In the data rows, 128 means zero.
Here are some numbered points:
[184 137 133 146 100 124 168 143 150  75 160 135 137] 0
[143 122 140 143  98 125 127 120 118 115 124 147 157] 1
[130 141 128 157  98 147 137 127 142 111 111 168 171] 2
[152 139 112 135 119 121 146 102 132  79 130 109 129] 3
[127 108 108 170 104 130 156 117 174 153 102 180 147] 4
[134 139 132 119 129 118 116 121 133 105 138 105 127] 5
[142 140 121 121 138 127 146 160 131  93 157 100 136] 6
[ 94  80 146  91 165 128 113 105 131 158 154 128  96] 7
[ 83 118 136 103 149 121  78 121 148 135 157 113 107] 8
[137  91 111 138 126 139 152 125 146 207 118 139 121] 9
[ 89  81 130 110 153 110 120 117 123 188 127 116  96] 10
[146 163 127 100 111 135  90 150  73 121 131  96 123] 11
[ 94 136 118 114 142 102 114 102 132 163 110 126 120] 12
[187 170 115 118 116 136  97 140  91  42 148  80 134] 13
[ 96 124 143 133 120 140 120 113 123 135  91 155 150] 14
[177 186 115 158  95 142 115 120 127  24 140 139 139] 15
[157 123 126 132 109 126 153 136  96 101 135 118 122] 16
[122 143 114 129 111 123 124 111 132 105 121 138 153] 17
[142 100 116 160 133 113 122 107 136 166 127 135 123] 18
[126  75 144  98 144 155 132 146 129 188 136 111 107] 19
[125  88 130 116 129 101 146 121 132 184 120 136 116] 20
[123 147 131 152 103 118 121 105 152 108 145 143 121] 21
[160 140 120 146 115 154 173 145 124 110 136 121 155] 22
[114 175 120 150 136 124 100  81 162 110 115 174 147] 23
[116 116 125 167 115 156 182 141 165 168 125 160 166] 24
[142 136 110  80 135 118  89 111 104 110 116  81  92] 25
[173 141 172 136 154 129 110 137 135  99 178 117 110] 26
New points follow, each followed by the number of its nearest point above, looking only along the 3 directions in which the numbered points spread most.
[117 112 131 141 124 133 141 140 123 148  96 158 151] 18
[115 126 145 134 120 131 163 134 132 138 106 136 131] 18
[108 144 119 125 144 127 137 169 129 141 115 122 134] 18
[133 144 104 129 107 133 141 122 110 129 106 119 139] 1
[158 154 117 127 125 126 146 146 102  76 126 117 139] 3
[160 195 128 132 144 140 118 149 105  29 139 125 155] 15
[163 205  85 153 100 136  82  82 141  93 115 157 135] 23
[120  80 130 141 151 130 128 140 123 176 132 119 124] 20
[ 89  95 115  77 150 124  91 116 119 181 137  94  91] 7
[155 136 138 143 111 124 152 141 151  99 157 144 156] 22
[127  95 157 148 134 136 148 135 137 124 133 119 142] 18
[128 121 171  80 162 115 123 133  99 142 150  89  90] 25
[173 172 132 117 132 118 103 119 116  65 141  95 130] 13
[128 149 119 130  96 150 139 132 153 110 113 142 161] 1
